Each path below is one point turned by a fixed rotation once a step. After each direction that follows a path, write how fast that rotation turns it, in degrees each step (0 if it stays still).
Each turn is a multiple of 5 degrees from 10 to 175, or 0.
Each row of a path follows its step; steps can be skipped.
Path 1:
step 0: [ 11  38  37 -23   1  10 -24  22 -15 -17   8  24  12  -4  23 -33 -32  42
 -24 -32 -41 -32 -25  44 -21 -22  -5 -19   2 -25 -20  -1 -29 -25  -7 -30
  12  12  16 -14 -52  41 -19  16  10 -34 -31  27   4   6]
step 1: [-14  65 -22  -9 -13  11  18   9   4 -22  22 -41  37  38  29 -36 -46  36
 -26  16 -28 -20  -4  18 -16  -2 -36   6   8   4 -32  35 -17 -14   2 -26
  -6  18  13 -17 -45  -1  23   3  26  -4  -6  16 -35  25]
step 2: [ 29  28  -9   7   9  -1  19  23  -7 -64  51  15  14  64   9 -27 -42 -28
 -17 -20 -21  31  -7   4 -18   0   4  19 -27   5  24  37 -10  -5   3 -40
   3  35  20  11  -8  -5  21   1   7  -4  -6 -32 -39  29]
step 3: [  8  12 -22 -12  27  -8  10  38 -14 -30  31  46  11   1  -2 -34   5  15
  17 -30 -24  15 -15  41 -18  11  -5 -13 -38  26  -3  25  17 -10 -17  22
  23  47  63  10 -10  33  23  -8   8 -10 -28 -44 -27 -22]
step 4: [-16  -8   6  -4  28  -3 -14 -27 -18 -31   7  29   6  13  13 -16 -31  -5
  46 -47 -36 -33  -9  58  15  -6 -51  -5 -16   4 -42  30  31   2  13   5
   3  32  22 -30 -33  -1  -2 -22   8 -37 -27  -4 -21 -14]
step 6: [ 27   9  -6  37 -24  -3  33 -19  19 -29  14 -31 -14  23  -1 -47 -39   9
  -9  -4 -14  35 -46  24 -33   8   0  24   4  -4 -14  -2  -8  33  -2  19
 -23  23  38  19 -17  -5   9  23  62 -35 -36 -17  -9 -12]
step 8: [  5  -9  20 -13  12  24  52  23 -27 -38  30  14  -5  -6  32 -12 -25   7
  12  -1 -58 -31 -22  48   6 -10  49 -18   9 -24 -16 -17  56  -3  17   6
  18   6  35   0  13  10 -19 -16   4 -55   2  -4  -7  -7]
step 9: [-47  25  10 -15   1 -13  14  22  22 -26  11   3 -25  -3  60 -20 -47  -3
   9  26 -43 -31   9  64   2 -24  14  23  25 -23 -25   1  -7 -15 -23  41
 -34  20  24 -12  -8 -22   5  14   4 -45 -10  -1  -2  -8]
step 10: [-20  66   2   4  -9 -20   7  -7  30 -46   9  11 -18  28   6 -14 -43 -33
 -30 -15 -41 -14   6  21 -30 -17   3  65  21   3 -49   3 -27  -9  29 -12
  -6  -9  10  26  22   7  -5  18  15 -34  -8 -21  11 -11]
step 11: [-10  25  -9 -12 -14  -6  24  13   5 -15  28  -2  42  12  -6 -29 -26  -2
 -31  -7  12  11   8  22 -13  14  47  38  -1  16 -17  30 -20   1  26  11
  45  32   2  28  12  39 -21  -5  48 -76   6 -25 -20 -29]
Speeds:
[  5   4  -5   2  10  12   4  -1  -5   5   3  13  -8  -5  -6   3  -2  -2
  -1  -2  13   8  -5  10   1   0   0  -6   7  -1   8   0  -4  -1   7   3
   9  -7  -4   4  -5   6   1  -2   8   1  13 -22 -13 -10] => 85
[ -9  -6   6  -7  -1  -6   8  -3  -9   5  -5   1 -10   3  -6   3 -10  -5
  -7   6   0   6   2   0   0  -7   2  -1   6  -6  -7  -6  17  -9   3  11
 -11   2  -4  18  12  -8  -3  -2  11  -6  -1   0   8  -7] => 25
[  5   5   0  -1  10 -14   5   4  -6  -3  15  -5   5   0  -5   2  -9  -4
  13   4   7  -7   4  -1  -5   5  -1  -9   5  -7  10  -6   9   0   3  11
  -9   2   8  -5  10   9   1  -6 -17   5  -1  -8   0   9] => 70
[ -9   3  -6  19  -2   2  14   0   5  10  14   5 -10   0   7   5  -4  -2
   4   2   0  -5   6   6   1  -5  -1  -7  10  -4  -2   0  -8  -7  -3  -5
  -2  -1  -9  -8   2  -7   5  -3  11   9  -8  10  -4  14] => 90
[  3 -11  -7  -5  -2   5  -8  10   7   8  -3 -10  -2  -5  -1   3  -7 -10
  -3  -8   1  -1   4   4  -6 -12  11   0  -6  -4  16   2   1  -6  -4   0
   0  -3  15  -9  -2  -6   0   3  13  -4  -1 -11  10  12] => 115
Path 2:
step 0: [ 18  -8  -5   9  20   6   0 -37 -18  30 -37   4 -54  15   2 -22  30 -28
  48  23  -6  28   6   4  11  50 -10 -49  50   1 -51 -11 -11  21   5 -35
  17  10 -12  -7   5  -9  42  25 -13 -13   0  16 -12   2]
step 1: [ 22 -29  35  -7  15   9  30   8 -69   8 -12  30  -5  28   5 -37  23 -39
  10  -1  27  29  26  20 -38 -18  -5  -7  16   6 -38 -17  15 -16   5 -51
  13  40 -14   1 -25 -35  18   1 -37  -5 -11  -1 -25  -2]
step 2: [-26  -8  21 -27  20  -5  54 -28 -28  20  31 -20 -23 -12  -2 -32   9 -19
   3 -26  10  34  16  -3   8   6  10  -1  59 -34 -46  -6 -15  38  24 -60
  25 -17 -14   9   1  -6   0  18 -14 -19  11  14 -37  20]
step 4: [  5 -16  36  27  -1 -26  52  10 -11  -2  25 -10  28 -50   3 -14 -24  -9
 -18  -4 -13  22  20  -3  -3  31  21 -50  23 -19 -50   0   8  32   4 -30
   5 -49  -7  -5   9  -4  31  18  14  -7  38  51  12  11]
step 5: [ 17  -1   1  44 -17   5  35 -25 -24  38  18  37  53   8  14  -4  35 -29
 -13  21 -23  25  14  25  -9  12  25 -50 -24 -20 -17  -2 -10  25  35 -10
   8  -6  19  11  -3 -32  44  15   6  33  17   6  30 -22]
step 6: [ 49 -37  37   6  10   2  27 -32  -3  19  14   3  17  -5  12   6   7  13
 -46   7  -5  31  27  12  -9  48  -3 -68 -26  15 -48  14 -11  14  47  -2
  -7   5 -15 -25   2   0  24  39 -10 -14 -15  23 -23  15]
step 7: [ 30 -14  18  31   3  31  44 -45 -14 -10  30  50  19  15  18  13  53 -31
  11  -1 -36   3  58   2  11   4  -4   0  23   8 -27  31 -14   4  45  -8
   3   5  -4   0 -25  -6  14  27 -10  26 -36 -34 -14   6]
step 10: [ 23  -6  40 -18  26 -31 -10 -34 -24  -8   3   0  51 -10  -1  14 -27   3
  -9   3  45  -5   5 -10   0  33  15  -4  10 -57 -20  16   0  -8  23   7
  39 -42 -25  15 -40  10  30  24  23  49  -4  29  10 -18]
step 11: [  4   7   2  12  -9 -26 -10 -10  17 -10 -11  12  26   9 -22  10  10 -43
 -28  39   6  -5  54   1   7  60 -10  -4  -5 -19 -33  -6  27  45  27  -4
  16   7 -21  -2 -38  48  36   6  -9  51  28  -3  15 -27]
step 12: [ 46  16  20  -4  49  -4   5 -22 -27 -26 -11  26  26  23 -24 -27  22  -6
   0  16   6   8  10 -12  34  41 -47 -33 -14 -33 -20 -27  -5  -8  -3  26
  12   9  -5  -2 -57  20  51  40   7  10 -18  33  13 -12]
Speeds:
[  0  -2   2   2  15   0  -6  11  -6   5 -11   4   5 -13  10  -4  -6   0
   2   1   4   3   5   0   8  -7   7   6 -10  -9   2  -4   0  18  10   5
  -2  -9  -7  -6   1   7  -6   5   0  -4   9  -8  16  -3] => 55
[ -3 -11  -2   4  -7  -7   4  -6  -6  -4   1  -4   3   3   1  -4  -3  11
  -7  -5   2 -14 -10   5  -9  -3  -9  18  15  -4  -8  -7  12  11   6  10
   4  -3   0   8   2  -6  -1   0   1   5   8   4   9   9] => 55
[  7   6   5   2  -2  -8  -9  -3   4 -15  10   7   2  -8   9  16   8   7
 -12  -2  -5   0  -5   4   5  -2  -7   0  -7   1  -3  -1  -8  -7   9  -1
  -3 -12  -9  11  -4   0   5   7  -1   7   9 -13  -8  -3] => 20
[  1   6  -2   5   8   1  14   7   5  -7   7   2   3  10 -12   5  -4   3
  -2   5 -13   4   1   3   0  -6  -3  -5 -12 -10   0  -8   2  14   2   9
  -4  -7   7   9   0  -6  -9  -5  -4  -7   3  16 -10  -9] => 40
[ -2  -6   1   7 -14  -1   4   3   0   1  -3   1  -2 -17  10  16  -5   0
  12  -3   4   4  -4 -16   3  -4   4  -3  10  -3  -4  -8  -3  -2  -7   6
 -12   2  12   4  -9  -3  -2   1  13  -1   4   7  -1  -7] => 70
[ 12   4   1   1  -1  10  -4 -11 -12   0 -10  -6  -9   3   2   1  -1  -5
   4   3  -5  -5  -1   2   6 -13  -6  -7  -5  15   3  -4   2  12  13   1
 -18   5   0   2  -4   0   7   3   4   4  -6   5  -5  15] => 55
